Read these off the array that follows. Indices start at 1.
1) Report the entry at row 2, column 2.
2) Report the entry at row 1, column 1.
3) Report the bottom-left entry.
4) Report the top-right entry.
5) Report the entry at row 2, column 3.
6) Report the entry directly above the largest entry.
7) Report the bottom entry of the column that holds the largest entry.
8) Report the entry in row 3 and column 2.
[[135 129 128 126 130 130]
 [114 123 128 130 121 128]
 [128 131 127 125 137 130]
 [103 121 129 127 155 125]
 [133 134 124 125 123 127]
 [ 98 122 129 125 156 125]]
1) 123
2) 135
3) 98
4) 130
5) 128
6) 123
7) 156
8) 131

A =
[[128 131 123 122 126 124 124 130 133 122 129]
 [128 129 113 119 142 124 126 122 133 121 127]
 [128 127 139 124 132 118 128 127 135 127 128]
 [135 125 155 116 131 110 131 125 132 129 129]
 [126 128 109 138 122 125 129 127 139 142 128]]
Rows and columns are numbered from 1.
What is the entry directly below the centre entry?
Answer: 110
What is the entry in row 1 and column 1?
Answer: 128
What is the entry at row 3, column 1?
Answer: 128
What is the entry directly above the smallest entry?
Answer: 155
What is the entry directly below the largest entry?
Answer: 109
The entry at row 1, column 3 is 123
What is the entry just right of the smallest entry?
Answer: 138
What is the entry in the bottom-right corner?
Answer: 128
The entry at row 2, column 1: 128
The entry in row 2 and column 2: 129
The entry at row 1, column 2 -> 131
The bottom-left entry: 126
The entry directly above 138 -> 116
The top-right entry -> 129
What is the entry directly above the centre entry?
Answer: 124
What is the entry just left of the centre entry?
Answer: 132
The entry just left of 155 is 125

x =
[[123 134 130 135 131 127 127 136 133 156 123 135]
 [131 123 128 125 123 131 124 123 131 106 131 123]
 [132 124 128 125 122 132 121 124 131 109 130 123]
 [122 129 132 137 128 130 127 134 133 132 121 129]
 [122 129 131 136 129 129 130 134 133 134 121 129]
 [132 125 128 124 122 131 122 124 131 111 131 124]
 [132 124 127 124 123 131 123 124 131 110 131 123]
 [125 131 129 132 130 127 128 132 132 141 125 131]
 [128 126 129 129 124 131 124 128 132 118 127 126]
 [128 125 129 129 126 130 128 127 132 115 127 125]
 [123 133 130 135 132 127 129 135 133 151 122 133]
 [129 123 130 129 121 134 122 126 132 103 127 122]]
The third-last entry, reading row by row: 103
The smallest entry in the last column? 122
The entry in the top-left corner? 123
The third entry on the diagonal from the top-right corner: 109
The largest entry? 156
The entry just left of the smallest entry? 132
The entry in the bottom-left corner: 129
The 2nd smallest entry? 106
The 2nd entry on the main diagonal? 123
The entry just right of 110 is 131
The entry in the top-right corner? 135
The second largest entry? 151
The third entry, reading row by row is 130
The largest entry in the last row? 134
The 5th entry in reading order: 131
The second-last entry, reading row by row? 127
The 3rd largest entry? 141

Questions about the array below.
1) Give the 2nd entry, reading row by row.
2) Give the top-left entry.
3) Give the largest entry.
4) Give the entry just left of the smallest entry.
5) Give the entry directly above the largest entry.
6) Give the largest entry in the first row.
7) Give the third entry on the main diagonal.
8) Give the first entry in the row that holds the smallest entry.
122	130	121	142	140	131	112	123
142	134	126	141	145	122	144	104
103	115	136	131	137	124	111	126
113	143	118	148	129	137	138	125
112	145	131	110	136	132	139	156
136	123	128	150	126	149	121	122
141	141	144	110	107	119	130	121
129	130	148	151	141	128	126	147
140	111	100	130	141	107	137	118
150	112	129	134	140	144	118	143
129	149	126	130	113	101	137	147
1) 130
2) 122
3) 156
4) 111
5) 125
6) 142
7) 136
8) 140

Questions about the table below.
1) Read off the top entry of the column that holds the largest entry.
2) Read off the last entry, reading row by row.
3) Read off the maximum.
4) Read off the fifth entry from the end, reading row by row.
5) Read off the largest entry in the first row.
6) Read off the second entry on the diagonal from the top-right corner.
7) Read off the largest entry in the last row.
8) Read off the bottom-left entry.
[[140 127 134 116 131 127 124 132 136 143 118 127 132 129 121 144]
 [126 135 141 107 142 127 118 133 127 131 125 134 141 135 116 138]
 [125 120 129 134 121 116 123 135 135 129 129 127 130 115 118 126]
 [152 120 136 138 130 111 113 133 138 139 119 126 117 114 122 135]
 [134 132 119 128 130 132 131 125 131 134 125 128 144 136 116 135]
 [141 133 133 116 145 148 136 127 112 123 114 123 125 129 122 142]]
1) 140
2) 142
3) 152
4) 123
5) 144
6) 116
7) 148
8) 141

[[131 131 121 142 137 148 145 107 129 130]
 [118 125 137 136 105 139 128 138 151 127]
 [124 151 112 138 128 136 148 114 144 150]
 [135 152 113 102 114 137 107 137 125 139]
 [142 111 119 132 113 145 119 105 135 119]
 [ 99 142 142 141 115 101 116 130 118 132]]
Rows and columns are numbered from 1.
Which number is the entry at row 3, column 1?
A: 124
Which number is the entry at row 1, column 2?
A: 131
Which number is the entry in the bottom-right corner?
A: 132
The entry at row 2, column 2 -> 125
The entry in the top-left corner is 131
Which number is the entry just left of the largest entry?
A: 135
The top-right entry -> 130
The bottom-left entry: 99
Which number is the entry in row 2 and column 1?
A: 118
Which number is the entry at row 1, column 3?
A: 121
The entry just right of 144 -> 150
Which number is the entry in row 3 and column 2?
A: 151
The entry just right of the smallest entry -> 142
The entry directly below 152: 111
The entry just right of 115 is 101
The entry just left of 127 -> 151
The entry just left of 101 is 115
The entry at row 2, column 3: 137

M = [119 122 106  99 147 128 130 119 150 130 130 103 155 121 139]
Give the entry just left of 103.
Answer: 130
The entry just right of the largest entry is 121
Give the median of all entries.
Answer: 128
The entry just left of the centre entry: 130

B =
[[148 142 134 121 119 118 137 118]
 [146 146 144 137 119 119 137 120]
 [129 126 123 120 149 147 109 146]
 [107 103 101 107 138 137 118 137]
 [110 106 105 110 137 136 118 134]
 [141 136 130 121 124 122 133 121]
 [155 158 154 142 111 111 144 112]
 [111 111 113 121 141 141 115 141]
 [113 109 107 108 132 131 124 130]
 [121 124 126 130 124 125 132 126]]
Indices start at 1.
The bottom entry of the column that holds the largest entry: 124
Which number is the entry in row 1 and column 2? 142
The top entry of the column that holds the smallest entry is 134
Which number is the entry in the bottom-left corner? 121
Which number is the entry directly below 106? 136
Which number is the entry just left of the largest entry? 155
The entry at row 2, column 1 is 146
The bottom-right entry is 126
Which number is the entry just right of 122? 133
Which number is the entry in the top-right corner? 118
The entry in row 3 and column 3 -> 123
Which number is the entry directly above 112? 121
Which number is the entry at row 1, column 1? 148
Which number is the entry just right of the smallest entry? 107
The entry in row 3 and column 1 is 129
The entry just right of 125 is 132
Which number is the entry at row 2, column 3? 144
Which number is the entry directly below 105? 130
Which number is the entry directly below 131? 125
The entry at row 3, column 2 -> 126
Which number is the entry just left of 108? 107
Which number is the entry just right of the largest entry? 154
The entry just left of 147 is 149

[[152 147 109 132]
 [137 103 145 124]
 [143 157 121 129]
 [122 105 151 114]
 [116 149 113 106]
 [102 138 113 110]
 [147 110 132 143]
 [117 142 119 113]
 [142 108 152 138]
 [152 143 134 138]
 [121 101 123 108]
 [141 121 156 137]
 [153 152 125 126]
 [152 143 117 143]
 [119 109 136  99]
 [116 128 100 111]]
What is the fifth entry from the end, reading row by row? 99
The largest entry in the first row is 152
The entry just right of 145: 124
The top entry of the column that holds the smallest entry is 132
The entry just right of the largest entry: 121
What is the 4th entry from the end, reading row by row? 116
The entry in the bottom-right corner is 111
The entry directly above 126 is 137
The smallest entry in the first row: 109
The first entry of the smallest entry's row: 119
The 2nd entry, reading row by row: 147
The smallest entry in the last row: 100
What is the smallest entry in the first column? 102
The entry just left of 157 is 143
What is the entry directly above 136? 117
What is the fifth entry, reading row by row? 137
The third largest entry -> 153
The entry just left of 126: 125
What is the 3rd entry from the end, reading row by row? 128
What is the 2nd entry on the diagonal from the top-right corner? 145
